In the rows, 128 means zero.
Turns, then the turns between two rows, first turn first; the first pair answered:
seno (before -> after):
[143 117 140 114 162 114  88 110 133 137 113  78 114]  ->  [107 116 156 117 161 125 124 104 103 118 126  78 108]
[135 133 131 116 128 162  98 116 105 188 135  95 140]  ->  [111 124 150 112 117 169 134 125  80 166 143  96 135]
[147 155 148 144 111  94 134 176 151 154 119  86 129]  ->  [119 177 140 163 137 104 133 133 146 171 123  83 124]
[186  97  96 105  78 143 135 125 114 158  92 148 124]  ->  [149 127  84 131 116 157 128  67 106 177  95 144 118]
petuf (before -> after):
[ 92 144 127 119 152 190 151  88 137 118 130 149 103]  ->  [119 162 115 134 157 144 122 134 200 118 147 162 123]
[ 96 148 134 166 130 108 143 124 129 119 141 139 105]  ->  [132 136 123 152 103 101 140 157 141 121 135 154 117]
[140 136 122 114 172 128  77  77 140 151 115  92 126]  ->  [180 120 112 101 140 119  71 120 158 155 113 111 139]
[ 92 144 122 140 130 114 171 124 117 158 157 114  97]  ->  [119 145 112 141 121  92 158 158 148 159 162 126 108]
giri (before -> after):
[130 130 123 127 129 126 126 132 118 144 124 128 141]  ->  [130 128 126 126 125 124 128 136 118 142 125 128 140]
[162 116 116 123  94 145 162 129  69 160 148 147 129]  ->  [167 111 122 116  91 147 163 138  74 151 145 148 128]
[133 120 144 114 124 139 129 146 137 100 132 163 132]  ->  [137 129 137 118 133 147 122 124 141 105 124 169 129]
Tor (before -> after):
[127 106 162  99 111 154 154 134 111  76 118 141 112]  ->  [120 120 158 113 109 137 162 156 130  69 136 155 120]
[127 147 114 157 184 145 108  81 125 162 128 108 135]  ->  [128 147 115 150 184 159 112  73 121 152 119 119 127]
[187  98 107 121  41 118 161 139 115 138  97 140 141]  ->  [186 101 107 122  43 118 165 143 117 134 100 152 140]
[158 129 100 132  64 163 133  96 130 110 110 169 146]  ->  [152 139  97 145  63 146 136 115 144 107 128 179 154]
Pairs:
Each pair is two turns apart.
[111 101 179  78 133 136 115 129  99  94 114  60  96]  ->  [144 104 163  70 139 141  81 119 128 101  92  72  96] -> giri then seno
[ 80 122 136 150  81 108 127 115 140 128 162 121 167]  ->  [ 84 111 138 141  70 120 139 112 122 130 155 123 165] -> petuf then petuf
[119 111 126 142  98 119 154 154 117 139 119  97 155]  ->  [109 111 144 136 106 121 156 152 118 119 119  90 144] -> petuf then giri
[118 110 166 100 100 175 169 158  81  87 131 118 128]  ->  [141 130 171 113 132 122 118 202 155  78 146 105 139] -> petuf then seno
[ 95 133 157 138 156  80 118 158 129 121 133  75 132]  ->  [117 125 163 119 150  84 103 172 147 104 118  85 126] -> seno then giri
[108 126 136 138 143 118 130 136 117 131 150  90 138]  ->  [146 113 135 118 121 117 122 166 139 116 137 111 139] -> petuf then giri
[188 106 120  98 115 166 133 131 109 126 113 138 133]  ->  [159 155 120 140 177 123  96 130 168 124 142 125 141] -> petuf then petuf
[155 120  79 131 102 143 113 100 114 174 113 146 139]  ->  [143 110  88 139  89 118 133 133 101 180 136 126 152] -> giri then giri
[171 107 139  75 104 145 144 114 134 110  74 160 116]  ->  [145 152 119 112 161 139 106  63 161 136  80 148 117] -> seno then petuf
[ 87 139 119 146 141 156 146  81  98 140 141 128 125]  ->  [120 151 113 159 135  96 119 152 162 138 164 136 150] -> petuf then giri
[102 144 146 136 149 161 147 107 146  77 134 169 112]  ->  [138 122 136 116 111 162 152 135 145  78 123 183 121] -> petuf then petuf
[ 68 172 104 141 141 146 145 120 142  97 140 138 111]  ->  [ 94 144 117 129 109 114 152 188 149  87 152 128 125] -> Tor then seno
[145 123  96 131 133  97 118 146 144 143 125 116 145]  ->  [141 103 102 109 112 137 147 121 104 131 105 130 131] -> petuf then Tor
[164  68 143 100 103 122 101 163  86 141  88  75 130]  ->  [ 91  96 150 130 137 147 133 101  48 144 105  67 115] -> seno then seno
[136 172 126 140 173  90  86 148 189 106 147 123 124]  ->  [ 85 170 144 156 183  95 120 129 145 108 167  95 120] -> seno then Tor
[ 68 160 155 147 103 105 195 179 130  84 191 138 131]  ->  [109 133 174 116  96  88 163 215 145  76 175 109 129] -> Tor then giri
[149 104 123 121 100 141 153 118  90 139 113 135 131]  ->  [163 111 108 127 106 133 131 110 104 161 110 130 138] -> seno then giri
[111  93 114 132 137 139 117 131 107 176 124  85 144]  ->  [131  93 108 131 130 126 109 155 127 177 127  94 155] -> petuf then petuf
[167 138 112 126 106 133 131 134 161 103 100 178 125]  ->  [116 147 127 136 114 148 169 113 127  89 115 175 117] -> seno then seno
[ 87 163 125 143 113 152 154 129 115 135 104 162 128]  ->  [133 162 107 137 111 137 111 140 149 152  90 164 137] -> seno then seno
[122 116 133 117 160 122 160 135 136 115 112 158 113]  ->  [137 114 129 113 156 121 152 141 143 121 107 164 115] -> giri then seno
[127 111 132 126 126 122 119 124 111 143 129 112 117]  ->  [136 109 132 117 120 131 120 122 115 135 120 124 115] -> Tor then seno
[134 123 112 134 102 130 153 148 111 136 134 159 131]  ->  [137 119 109 141 103 116 143 154 109 152 139 140 138] -> Tor then Tor
[142 137 121 124 124 127 141 142 159  97 137 171 127]  ->  [125 156 104 148 142 124 128 113 158 126 143 161 131] -> seno then giri
[140  94 151 119 134 115 106 141 166 127  94 110 117]  ->  [141  97 152 112 132 128 116 135 166 113  89 128 114] -> Tor then Tor
[ 72 147 155 124 112 124 196 134 113  67 166 167 119]  ->  [107 138 142 117  89 109 190 170 135  70 164 183 132] -> petuf then petuf
[137 131  80 135  72 123 164 179 157 138 137 221 161]  ->  [120 132  59 139  83 169 162  98 114 172 113 214 150] -> seno then petuf
[149 108 134  85 117 173 115 162 134  66 113 142 117]  ->  [149 154  96 123 158 157  69 128 180 105 121 146 130] -> Tor then seno
[112 114 180 111 137 107 127 148 113  73 136  68  99]  ->  [163 129 148 110 152 104  64 127 157 104 108  76 103] -> seno then giri
[140 154 105 148 144 130 113 116 142 135 125 156 122]  ->  [131 149 104 159 142 118 115 116 127 156 136 134 129] -> giri then Tor
[136 124  87 144 111 119 113 129 127 175 107 129 134]  ->  [ 95 130 102 150 115 138 150 110  97 157 119 132 124] -> seno then Tor
[104 140  84 125 130 126 114  92 148 144 128  83 130]  ->  [103 122 101 120 109 102 134 139 139 134 147  66 138] -> giri then giri
[121 125 133 153 110 121 148 163 112 142 144 132 136]  ->  [132 116 124 142 104 141 141 135  95 159 123 126 132] -> seno then petuf
[172 115 111 124 107 125 106 148 149 143 123 143 136]  ->  [149 140  94 149 125 127 107 120 156 157 134 151 141] -> seno then petuf
[188  84 125  98  90 138  98 107 123 152 108  98 157]  ->  [128 120 124 120 124 183 128  41 106 134 111 130 138] -> seno then Tor
[116 135 135 118 109 143  80 107 110 153 106  98  95]  ->  [146 128 126 112  93 128  69 139 131 157 109 110 107] -> petuf then petuf
[187 114 113 118 120 112 116  68 121 132  97 144 142]  ->  [168 123 109 130 123 119 129  55 112 135 107 155 143] -> giri then Tor
[159 138 132 139 133 177 109  73 132 129  82 198 109]  ->  [139 169 131 168 158 142 100  93 171 123 113 202 122] -> petuf then Tor
[131 119 103 137 139 155 141  84 105 139  98 137 124]  ->  [ 95 140 127 154 172 128 142  97 127 112 125 122 121] -> seno then petuf
[ 94 126 140 123 125 139 154 142 124 122 148 160 120]  ->  [100 132 141 125 131 133 144 149 142 117 148 163 123] -> petuf then giri
[126 101 109 137 132 141 115  89  63 195 112  50 109]  ->  [112 120 119 115 123 206 166  71  74 112  94 157  82] -> Tor then Tor
[132 106 121 111 124 161 125 126 106 126 113 133 118]  ->  [111 116 145 119 137 143 137 149 114  99 134 125 117] -> petuf then seno
[111 139 118 130 125 166 140  92 116 131 123 151 117]  ->  [ 94 130 121 144 114 142 159 115  99 140 149 131 131] -> giri then giri
[ 87 142 137 125 148 158 161  92 111  97 129 140 116]  ->  [110 163 123 149 151 103 133 148 174 107 155 146 141] -> giri then petuf
[135 133 125 103 132 137 114 112 121 139 104 127 100]  ->  [130 146 126 114 145 131 109 115 139 133 111 133 102] -> petuf then Tor
